In the data rows, the value 128 means zero.
Here are some points:
[131 204 110  55  90  64  74  79]
[123 163 159 124 116 111 128 134]
[122 157 151 156  93 102 163 157]
[129 124 106 121  97 134 114  78]
[148 165  69 122 161 137 137  87]
[135 120 126 141 108 123 108 140]
[138 168 105 142 116 146 137 173]
[118 160 149  95 110 117 136 128]
[105 173 109 108 129 140 132 105]
[ 90 160 137 170  68 127 144 178]
[201 123 180 166 116 127 132 160]
[ 97 154 122 105 101  80 131  88]
[138 124 140 133 111 127 112 126]
[131 154  90 145  74 137 122 141]
[132 188 122  79  79  79  94 100]
[103  77  76  91  71 121  85  76]
[152 128 138 101  86 104  73 127]
[185  65 156 134 117  55 139 118]
[ 96 154 108 121 146 130 139 118]
[148  91 127 145 105 127 120 123]
16 more points follow, each with its number after it:
[150 139 141 104 103 131  97 131] 0
[111 165 151 109 109 117 122 132] 1
[105  92 143 135 144 133 146 139] 2
[140 116 119 116 107 128 101 132] 3
[138 130  97 137  96 142 133 150] 4
[118  93 150 151 166 179 182 136] 5
[139 109 117 115 170 160 136 135] 6
[ 69 232 106  65 130 129 142  51] 7
[132 110 124 124 139 134 118 148] 8
[117 124 105 142 155 136 118 132] 9
[160 151 157 121  63  95  96 101] 10
[ 85 124 117 108 109  97 125 148] 11
[113 134 163 126 133  92 156 139] 12
[140  98  84 160 110 107 178  81] 13
[149 137 127 132 193 183 111 156] 14
[154 121 153 127 113 133 103 129] 15
Which two of these numbered points are nearest to each point below by angle, seen from the average point of the first points? Their numbers follow each, nearest first.
[146 114 128 123 133 146 122 119] > 6 8
[128 164 147 132 164 157 110 162] > 14 6
[203 159 136 124  65 104  92  84] > 10 0
[162 122 178 121 103 144  93 119] > 15 0
[125 119   0  85 192 133  32  37] > 9 3
[ 71 125 124 119  97 100 125 144] > 11 2
[147 158 143 168 152  80 121 118] > 12 9
[137  89 119 126 100 101 153  73] > 13 2
[149 130 117 116 117 138 125 109] > 6 14
[143  58 144 152 235 193 108 185] > 8 6
[123 168 145 115 111 110 130 136] > 1 12
[103 155  80 149  99 167 134 138] > 4 9
[155  99 104 188 116 130 159  99] > 13 5
[166 129 115 152  96 130 142  86] > 13 5
[ 81 126 113 120 108 112 101 159] > 11 8
[119 139 111  99 171 120 148  38] > 7 13
[166 129 118 178  72 127 152  51] > 13 10
[175 117 145  95  48 129  62 128] > 0 10
[128 102 154 154 144 157 146 183] > 5 8
[137 190  39 114 141 126  70  91] > 7 9
